In the rows, zero is written as 128.
name the system of each run
trace 1, rer (9 x 18)
[[ 30  80 149 219  89  85  86 124  87 128 182  72 142 136 139  68 146 157]
 [108 158 143 110  80 199 123 229  61 132  98 150 148 123  75  78 155  92]
 [161 130 198 105 200 128 182 160 145  86  62  93  91  93 119 171 158 119]
 [128  98 172 218 147  74 122 158 152 124 201 135 107 137 135 162  96 172]
 [112 163  50 189  77 169 114 172 127 137 144 134 114 120 106 101 178 142]
 [ 77 130 138 104 146 129 118 142  77 119  50  82  91 116 154 152 157 116]
 [114 129 195 146 149  75 144 189 143 126 132 147 151 145 154 115  87 102]
 [156 186 108 145 105 148 155 155 144  86 186 147 110  99 113 142 146 126]
 [110 119  95 152 152 145 131 116 101 148 102 113 105 133 152 206 153 146]]
trace 2, zediz (9 x 18)
[[ 67  86 114 224  85 126  45 202  69 168 157 121  89 153 103 115 120 182]
 [104 173 185 193  38 146 120 165 150  82  85 114 155 153  52 105  99  88]
 [133 132 102 182 131 170 172  87 171 176  40 140 192 178 116 174 142 100]
 [121 141  88 202 158  71 134 147 194 160 133 173 111 133 188 106 158 144]
 [ 79 166 144 183  93 144 135 143  69 110 189 179 138 114 149 118 179 138]
 [112 146 154 139 120 151 114 201  81 147  88 169 120 156 121 181  95 107]
 [102 153 167 132 142  85 175 143 162 110  89 114 168 138 163 129 108  72]
 [151 114 135 143 168 136 178 107 133 156 176 170 178 136 154 153 140 132]
 [146 137 142 127 173 124 141 200 120 128 149 153  85  99 142 132 158 145]]
trace 3, rer (9 x 18)
[[120  79  91 160 108  94  61 142 136 180 196 156 116 146 133  66  99 175]
 [129 152  50  70  82 171 105 158 122 122  93  75 120 112  94  77 143 103]
 [127 112 185  86 146 106 114 115 122 113  53  93 107 144 122 183  69 108]
 [167 148 150 165 124  87 118 139 199 128 156 196 128 145 122 108  84 133]
 [149 161  49 108 106 146 105 112 127 117 161 135  76  98 130 139 152 156]
 [ 94  97  91 115 146 111 113 118 114 172  75  90 133 155 170 157 109 116]
 [105 157 160 122  94  88 131 119 154 106 132 138 162 135 139  74  94  92]
 [164 166 122  85 117 165 134 124 104 113 157 174 115 114 118 165 119 126]
 [147 106 100 133 175 120 157  95 163 158 103 120 137 139 154 160 141 136]]
trace 4, zediz (9 x 18)
[[117 145 132  69  76 141 124 149 107  81 167  73 146 100  91  56 121  99]
 [164 103  89 109 121 171 128  90 126 142 118  78 139 150  87 206  83 132]
 [157 135 121 121 144  79 109  92 209 101 100 121  73 110 131 105 126 147]
 [108 114 107 115 109 160 116  57  93 137 151 140 144 114 128  88 183 151]
 [135 126  76 112 103 137  71 181 113 159 126 136  88 141 112 124  92 144]
 [102 170 127 126  78 115 134 104 146  75 115  79 133 118 122 120 118  96]
 [153 121 108 128 128 146 123  62 136 157 118 168 144 154 126 169 106 140]
 [136 162 100 108 135 105 121 151 157 125 115 160  91 106 153  90 149 125]
 [ 85 137 112 123 106 139 129 102  73 123 163 116 144 126 154 142 141 122]]
trace 5, raleb (9 x 18)
[[ 95 114 106 159 141 102 129 179 140 138 102  77 112 127 143 120 144 126]
 [115 139 137 141  90 116 105 135 101 109 198 145 125 129 127 132 101 138]
 [132 136 156 152 120 152 122 162 133 141  70 153 127 146  95 133 125 119]
 [ 94 148 122 120 119  95 112 128 123 102 123 112  92 104 162 109 146 128]
 [138 123 142 118 142 129 123 169 101 149 157 169 126 138 139 149  97 133]
 [106 150 112 144 105 136 143 159 137 129  96 115 150 132 123 101 145 102]
 [112 144 155 101 117 122 121 112  94  97 144 129 112 117 141 151 112 123]
 [144 125 152 139 160 118 147 163 152 147 109 152 140 136 135 130 122 117]
 [115 149 110 116 113 134 136 131 116 110 149 120 128 104 135  98 160 122]]
trace 6, mitot (9 x 18)
[[113 127 171 164 117 123 133  78 118 111 194 168 150 123 132 101 151 153]
 [118 117  80 118 115 183 111 151  66 167 133 137 129 133 120 141 151 140]
 [119 113 126 122 168  88 144 184 144 146  98  94 130 134 158 130 109 105]
 [145 148 196 128 121 125 149 115 135  90 150 151 141 126 107 144 104 117]
 [142 147 103 142 124 168 127 114 123 134 113 163 105 114 115 128 181 149]
 [ 97  94 117 141 147 105 127 150 118 140 136  76 122 121 148 111 147 140]
 [135 108 164 117 134 123 119 132 109 139 150 150 144 149 123 152  81 128]
 [142 160 119 130 111 154 134 155 146 135  96 160 131 129 108 107 142 114]
 [113 132 134 128 139 113 130 138 127  96 125  85  94 101 135 134 148 133]]
trace 7, fuv (9 x 18)
[[158 131 151  91 109 150 132 193 137 104 118  91 135 115  66  84 110 103]
 [164 118  64 136 115 155 107 150 156 150 104  92 100 140  88 165 101 144]
 [108 124 124 186  88 116  93  89 155 105 119  98  99 126  98 111 139 156]
 [103 147 142 129  79 161  91 150  75 116 125 149 112 121  94 103 138 130]
 [121 164  70 116 115 129 114 163 141 142  84 144 105 127 145 109 142 112]
 [105 164 118 133 102  90 114 123 143  92 136 112  96 121 150 153  99 121]
 [123 162 129 156 101 148 124 113 107 125 151 182 131 136 131 161 129 134]
 [112 150 119 114 149 128 144 114 116 122 104 149 116 104 164 125 179 125]
 [107 127 137 108 142  89 118 145 105 134 151 140 119 127 173 138 105 124]]
trace 8, raleb (9 x 18)
[[163 124 224  93 156 108 170 148 175 109  93 140 175 130 106  73 105  85]
 [172 179 117  72 151 140 171 138 151  72 155 121  90  59 130 109 183 120]
 [151 130 108 144 180 160 184 131 108 146 154 137 135 124 157 225 152 136]
 [ 86  99 143 189 133 129 167  94 128 141 141 102 194 142 141 104 170 125]
 [138  86 196 102 129 143 120 101  97 101 155  97 132 114  80 106 129 150]
 [172 109 133 149 160 118 143 164 183 117 112  88  93 116  92 143 126 146]
 [128 148  87 178 111 129 120 114 136 116 181 136  96 112 133 138 159 165]
 [114  96 138 164 127 158 103 121  86 165 108 149 128 153 110 158 137 154]
 [ 92 101 132 142 117  94 100 132 136 133 101  81 121 139 128  92 119 132]]
trace 9, fuv (9 x 18)
[[115  94 128  95 131 120 110 168 134 154  51  73 137 150 109  94  97 102]
 [162 134 145 150 101 115 110 159 186 112 120 115 112 145  77 131  65 125]
 [160 145 108 158  97 174 121 123 141 104 139 117  95 109  70 149 152 154]
 [ 96 116  90 143 113 140  86 121  99 143 109 114  85 122 125 114 167 159]
 [ 82 148 125 140  85 105  97 156 120 126 115 135 126 136 139  78 118 112]
 [130 187 120 115  96 140 135 152 134 108 111 145 130 127 124 148 108  91]
 [136 159 102 137 133 123 124 109 144 121 114 151  88 121 149 176 132 138]
 [104 138 140 152 128 105 119 110 113 114 160 152 109 117 156 126 147 147]
 [105 143 129 115 125 137 144 141  90 134 143 152 153 125 155 117 146 113]]
trace 10, ker (9 x 18)
[[ 63 132  79 179 137 111 135  94 123 119  92  62  94 111 177 161 197 143]
 [ 97  97 209 140 152  97  94 191  78 127 105 118  89 142 130 166  84 136]
 [155 176 133 174 110 176 165 195 164 117  87 144 138 132  76 137 146  99]
 [147 153  86 112 142 131 152 120 118  93 185  96  91  97 149 207 134 139]
 [133 102 144 168 179  91 126 121 158 171  98 169 116 153 165 166 117 149]
 [ 76 153 146 192  89 154 130 138  91 110 116 126 130 120 122 126 183 128]
 [133 124 127  77 152 145 136 187  80 133 121 110 116 124 137 177 104 113]
 [156 144 159 155 160 115 182 128 189 114 111 135 144 123 129 134 141 116]
 [125 122 124 164 116 150 120 110  93 124 191 140 116 119 122 163 144 164]]
trace 11, reko (9 x 18)
[[ 96 123 120 142 120 144 146 218 104 108 110  33 128 113 105 119 146 106]
 [158 164 194 159 132 140 147 158 149  94 100 160 108 135  94 195  99 119]
 [133 126 119 188 170 130 171 125 160 142 122 141 124 111 148 119 208 154]
 [111 119 145 105 143 116 100 134  82  96 133  92  58  94 132 153 146 158]
 [123  90 165 154 167 116 132 186 112 167 123 142 144 155 140 154 104 133]
 [105 158 146 146 112 152 169 161 112  94 137 101 150 108 119 108 174 104]
 [167 133 168 111 155 148 139 108 124 113 100 157 105 121 111 177 131 140]
 [121  86 141 154 172 100 142 129 146 144 138 110 134 122 147  97 159 146]
 [114 128 157 120 107 137 106 145  78  99 162 122 102 111 109 132 129 143]]
trace 12, suse (9 x 18)
[[143  45 157 117 161 148 141 172 126 163  87  42 171 153  73 118 104 119]
 [136 103 206 130 101 140 121 104 147  86 115  84 140 115  49  54 140 132]
 [173  89 144  99 136 163  77 113 117 156 112 169  84 118  74  85 150 180]
 [157  86  86 128 147 125 127 142 177 185 130 135 157 139 118  47 146 143]
 [125 101  98 156  92 105  85 125 155 120 180  81 109 129  98  86 106 159]
 [140 152 101 138  71 141  77 157 146 141 107 165 107 146  89 106  92 129]
 [153 167  83 129 128 102 126 122 196 120 118 156  97 113 145  96 142 128]
 [133 131  94 111 125  85  94 110 140 137 172 147 108 133 164 143  81 141]
 [120 175  76 119  84 139 134 138 129 127 151 137 157 137 136 137 105  96]]
trace 13, mitot (9 x 18)
[[113 144 104 196 101 167 139 133 139 138 122 140 146 124 104  82 201 140]
 [ 86  92 141 111 148 116 102 142  60 127 123  73  95 120 150 159 128 142]
 [153 118 156 128 158 101 131 158 147 161 152 196 150 149 150 118  87 126]
 [131 170 131 136  83 174 148 167 121  94 125 113 142 113  79 117 146 102]
 [127 123 123 135 172 108 120 125 131 126  97 119  64 111 155 175 152 155]
 [110 107 159 168 128 103 133 120 136 137 182 142 165 140 137  88 125 138]
 [129 140 118 107 100 179 109 148  72 132 122 138 124 132 100 153 120 126]
 [131 132 115 129 166  95 137 167 163 144  92 129 103 123 161 123 135 119]
 [124 135 178 144 112 116 146 116 122  86 176 114 144 120 117 131 116 125]]
trace 14, ker (9 x 18)
[[100 171 119 135  98  65 128 109 150 113 183 168 153 140 185 116  85 101]
 [100 155 124 129  80 136 109  93  97 150 127 190 171 166 146 142  90 101]
 [113 173 133  65 116 144 139  98  92 117 102 171 150 120 160 115 145  90]
 [133 140 166  83 150 114 153 128 108 121 173 178 156 113 161  99 128 113]
 [136 118 125 127 126 149 158 108 123 160 166 160 198 143 133 102 138 114]
 [117 107 127  88 131 148 141  66  97 136 133 111 165 127 135 122 148 120]
 [140  92 174  90 155 131 128 106 113 137 120 135 138 125 121  89 139 136]
 [142 108 132 123 124 149 135 135 130 131 151 122 148 120  99  70 152 137]
 [141  95  99 100 131 134 125 116 130 139 149  81 141 126 114 112 122 138]]
trace 15, suse (9 x 18)
[[108 156 129 100 122 147 165 188 102  68 100  28 116  99 114 169 137  86]
 [155 129 227  78 167 116 142 142 126  96  72 131 111 125 114 162  89 105]
 [170 116 177  78 159 160 178  61 123 120 149 156 174 112 118 117 156 128]
 [128  61 101  98 154 166 126  91  82 165 126  79 145 130 117 137 151 153]
 [ 99  90 152 120 119 132 122 176 106 142  99  75 158 138  99  73 125 107]
 [151 121 172 130 125 136 118 156 138  91 135 112  89 101  75  94 144 149]
 [179  96 138 122 146 142 110 118 156 164 114 171 120 143  92 121 112 154]
 [134 107  95 139 115 123 126  86 163 149 144 122 157 133 123  74 144 137]
 [109 116  92 132  95 124  76 136 110 135 146 109  99 127 120 109 118 151]]
trace 16, reko (9 x 18)
[[176 121  73  93 102 188 154 129 164 124 104  48 165 131  57 125 116 100]
 [156 132 156 171  95 100 106  59 208 102 106 132 117 148  84 134  83 145]
 [119 132  69 181 101 126  79 119 146 160 145 183  98 129 136  79 162 174]
 [125 126  55  83 116 139  85 175 107 141 102  83  78 122 122 135 111 126]
 [134 137 125 158 123  91 135 174 176 131 116 107 141 161 129 165  58  98]
 [110 188  98 189  93 132 152 122 147 105 146 152 134 124 144 142 160 120]
 [127 146  93 102 149 134 114  99 115 133  87 142  81 117 161 177 148 139]
 [102 110 132 120 161  65 128 152 136 140 130 105 122 132 185 129 105 118]
 [104 162 134 135 104 134 141 153  90 110 185 145 145 124 147 147 119 112]]

runs to name
trace 17 (2 x 18)
[[142 157 164 125  95 101 138 148 155 121 192 183 186 150 126  93  60  93]
 [142 200  81 118  82 192 133 137 114  94  96 131  94 108  96 175 154 115]]
  mitot
trace 18 (2 x 18)
[[179 162 171 138 114 169 150 179 161 113  99 171 137 129  62 111 126 114]
 [171 105 123 133 169 116 130  49 183 133 111 133  98 116 126 131 153 165]]
  suse
trace 19 (2 x 18)
[[167 121 170 113 147 165 160 132  87 123 188 155 152 128 110 184 107 137]
 [122 130 138 178 145 138 176 133 174 127  76  92 155 127 116 117 177 114]]
  raleb
trace 20 (2 x 18)
[[137 138 117 150 177 123 164 125 158 114 112 125  88  94 151 132 197 149]
 [115  93 115 146 154 139 137 125  81 150 193 130 132 122 148 151 157 162]]
  raleb
trace 21 (2 x 18)
[[173 107 123  49 148 110 120 117 147 158 159 162 152 131 136  78  86 120]
 [176 146  91 104  99 167 147 133 168 111 129  86 144 122  69 128 115 110]]
  mitot
trace 22 (2 x 18)
[[120 115 169 175 112  93 113 119 137 110 207 149 123 123 123  94 123 161]
 [152 120 145 140 126 183 106 171 106 144  94 144 101 127  66 121 151 150]]
  raleb
trace 23 (2 x 18)
[[113 162  35  74 112 139  77 134  85 195  97 221 113 154 185 131 114 116]
 [106 170  52 122 143  79 185 183 170 107 172  73 138  99 202 112 151  91]]
  suse
trace 24 (2 x 18)
[[130 160 146 149 136 118 141 116 164 106  82 154  97 107 133 113 172 129]
 [ 84 107 119 140 127 139 117 112  82 168 125 149 152 144 157 116 157 137]]
  zediz
trace 25 (2 x 18)
[[104 119 105 117 163 105 132 112  98 154 137 139 125 132 194 163 137 134]
 [ 83 134 140  98 133 106 143 139  86 117 140 105 148 125 172 133 119  96]]
  reko
trace 26 (2 x 18)
[[208 135  43 130 133 182  94 141 163 188 101 200  85 142  86 154 132 168]
 [ 53 178  88 143 102  87 115 128 132  78  91  75  74  92 175  92 186 115]]
  zediz
trace 27 (2 x 18)
[[141 103 108 141 145 202 149 170  76 170 113 114 148 148  96 202 136 132]
 [117 106 186 148 181 102 153 172 152 146  49 123 136 138 144 113 144 107]]
  mitot
trace 28 (2 x 18)
[[109  85 165  96 201 126 126  81  79 151  59 132  95 127 173 174 165 151]
 [ 96  89 182 118 157 129 170 160  77 150 172 131 203 128 157  81 146 105]]
  suse
trace 29 (2 x 18)
[[134 148 209  98 181 115 147 139  98 114 102 194  99 114 166 164 133 123]
 [155 124 119 131 192  98 167 174 144 151 189 166 125 112 180 134 146 139]]
  fuv
trace 30 (2 x 18)
[[146 107 111 140 112 170 132  90 151 174 118 170 182 144  92  41 170 135]
 [139  93 154  47 142 150 110  81  84 105 130  90 101  94 104 101 151 152]]
  rer
trace 31 (2 x 18)
[[117 134 153 131 117 107 133 132 140  75 131  53 104 105 112 128 127 124]
 [148 119 138 142 135 117  99  77 132 144 145 182 104 139 133 158 112 167]]
  mitot
trace 32 (2 x 18)
[[166  80 172  47 187  61 158 153 166 120 170  65 153 127 146 120  52 103]
 [205  85 128 144 136 166 166  96 166 153 189 119 194 156  66 172  85 142]]
  fuv
trace 33 (2 x 18)
[[106 103 104  97 149  99 105 169 127 158 111 113 117 118 156  47 150 126]
 [109 117 110 145  85 139 129 133 102 119 203  80 165 135 106 126 111 126]]
  zediz
trace 34 (2 x 18)
[[111 144 131 117 109 171 153 115  73  90 142  77 139 119 114 195 129 114]
 [119 118 188 144 156 115 144  93 137 145  65 161 152 158 142 146 123 116]]
  reko
trace 35 (2 x 18)
[[ 84 159  87 155  60  95  69 169  95 114 178 116  92 148 142 181  49 128]
 [104 167 162 178  76 118  92 155 138 151  74 213 143 176 120 119  81 104]]
  raleb
trace 36 (2 x 18)
[[148 124 119 154 134 124 110  99 127 144 185 190 109 126 142 143 132 171]
 [ 97 126  85 162  88 151 119 169 111 152 131 104 156 141 115 110 134 117]]
  mitot
trace 37 (2 x 18)
[[126 115 141  81 140 116 118 127 118 163  98 154 152 155 150 122  85 101]
 [134 155 104  78 115 114 139 134 156 119 121 119 150 121 137  81 115  92]]
  raleb
trace 38 (2 x 18)
[[146  81 126  75 152 129 152  49 126 122 215  95 168  99 134  68 164 151]
 [188  90  88  89 137 166  86 169 106 141 168 111  64 109  75 141 117 180]]
  zediz
